Rotation paths and how fast each direction turns (degrees per step)
Each turn is a multiple of 5 degrees from 10 to 175, or 0.
Each row of a path follows its step; steps can be skipped.
path 1
step 0: [  8.2  19.5  15.4  14.1 -14.9  -4.3   5.5   9.3  -3.0 -25.1   0.9   2.2
  -2.6   3.5  -4.6   5.8  13.8   8.6  12.9  -9.8  -5.0  18.5 -10.5   5.0
   7.7  -9.3   2.1  -3.2  11.2  20.9   7.4]
step 1: [  9.5  23.3  -9.3  21.3 -12.0   1.8  -9.8   3.3   7.1 -12.1 -15.0  23.3
   0.2   0.4  12.0  -6.0  24.0   4.7   9.3 -12.5 -14.8   8.6  -4.5   5.1
  -4.2  -8.6  -1.2   3.0  -6.0   2.6   1.3]
step 2: [ 18.2  14.9   2.4   8.9   0.9  -3.1  -5.5   2.8  13.9 -20.4 -12.2  11.4
  -2.7  13.0 -12.9  -4.1  15.8  15.1  -9.2   7.3 -10.8  14.1   0.6  -6.3
  11.1  -4.0  -3.1   9.6   9.7  19.5 -15.5]
step 3: [  6.7  14.5   3.9  -5.5  13.8  -9.2  -1.3   3.2   3.7  -3.9 -27.7  31.7
  -7.8   2.0   5.9   5.8  20.2  14.4  10.1  -4.5  -0.1   8.3   6.2  -1.2
   6.6  -2.0   9.2  16.3   5.6   0.0   2.8]
step 4: [  5.0   5.7  16.7  10.8  14.6   0.0   1.5  -6.6   9.2 -11.9 -15.5   5.8
  -2.6   5.6 -11.5  -7.2  12.1  21.5   6.4   8.6 -16.0   4.1  22.9  15.1
  11.5  -5.2  11.7   5.8  -9.5   0.5 -10.5]
step 5: [ 10.7  -3.4  10.2 -10.3  12.2   4.1 -10.5   1.1  18.8  -0.4  -3.8  31.2
  -3.6 -11.2  11.9  -7.9  -3.0   9.5  -0.5   5.1   2.1   5.9  15.9  14.7
  22.8 -10.2  13.8   9.3  -1.1   6.4   4.1]
step 6: [-11.6   9.1  28.8  -1.4  12.9 -10.0   7.0   5.0   9.4 -20.3   3.4  22.4
  -8.9   2.0  -6.4 -12.9  -8.3  -2.2   5.2  11.1 -13.7  -6.1   4.3  12.7
   9.0  -6.8  18.8   1.5  -2.9   3.7   3.8]
step 7: [  2.3   2.0   3.4 -13.2  -4.2   1.5  -4.0   7.1  18.6  -9.3  -1.6  21.3
   4.0 -25.1   2.5  -8.8  -5.0   3.4  23.6  13.5 -16.4 -10.1   0.3  25.6
   4.6  -5.2   4.8  -8.0   2.4   0.9   4.7]
step 8: [ -6.9  18.6  13.1 -10.1   3.6  12.1 -17.9   9.0  22.4 -28.7   5.2   6.4
  -2.4  -5.8 -13.4 -24.4  -4.3  -5.3  10.4   7.4  -0.6  -3.2   0.2  -0.3
   3.7   7.7   6.3  -6.9  -0.1   7.8   4.4]
step 9: [ -7.4   5.3   5.0  -8.1 -11.2   2.9  -3.5  20.3  11.7  -2.4  -8.1  19.0
   5.2  -2.3  -8.7 -13.6   0.9   5.5  27.0   0.2  -0.2   2.0   7.3   5.7
 -10.5   1.0   4.0 -10.9  26.5  16.4  15.9]
Directions:
[-3.6  7.1  2.6 -8.4  5.7  1.9  0.3  0.1 -1.9 -6.7  2.3 -2.4 -6.0 -4.0
  6.7  3.4  1.5 -6.0  3.1 -2.1 11.4  8.5 -1.2 -0.5  2.6  0.2 -4.2  6.3
 -5.0  2.6  0.3]  140
[  0.6   8.4  -6.6   1.1 -14.5   0.8  -4.9   1.0 -10.1  -4.1   2.0   3.1
  -1.9   5.2  -3.2   0.8   3.5  -2.6   2.3  -1.8   5.3   1.1   4.8   0.0
  -0.1   2.0  -2.1  -5.0   5.9  -1.5  -4.6]  35
[  0.7  -5.0  -5.6  -5.7  -2.0  -2.3   3.2  -1.7 -10.8   2.4  -2.1  -7.5
   3.6   0.7   5.8   0.1 -11.0   0.0  -2.9  -0.3  -1.0   2.2   0.5  -9.4
  -4.5   2.3   0.6  -4.0  -8.0   0.5  -4.5]  0
[  0.1  -7.0   6.5   0.6 -11.7  -1.4  -1.1   4.3   2.7 -11.3   1.2  -2.8
   3.0  -5.9   3.0  -4.1  -0.2  -1.2   2.8  -4.8  -1.2  -5.9  -1.7  -5.7
  -5.2  -0.9  -6.1   6.5   0.8   0.5   4.4]  40
[ 2.6 -1.7 -7.9 -4.1 -2.1  1.5 -5.1  1.7  1.2  9.9 -4.3 11.9  1.6 -6.5
 11.7  1.4  1.8 -0.7  3.0 -5.0  2.6 -1.8 -1.5 -0.4 -1.8 -0.4  0.7  0.7
  0.3 -5.5  6.6]  170
[ 0.2 -4.0  0.1 -5.6  2.2  3.9  0.3  3.1  1.4  2.4 -5.7 -6.9  2.2  1.8
 -8.1 -1.9  4.8  8.8  6.0 -4.2  8.0  1.0 10.3 -5.0  0.8  6.6  3.2  1.7
  1.1 -3.9  5.3]  65
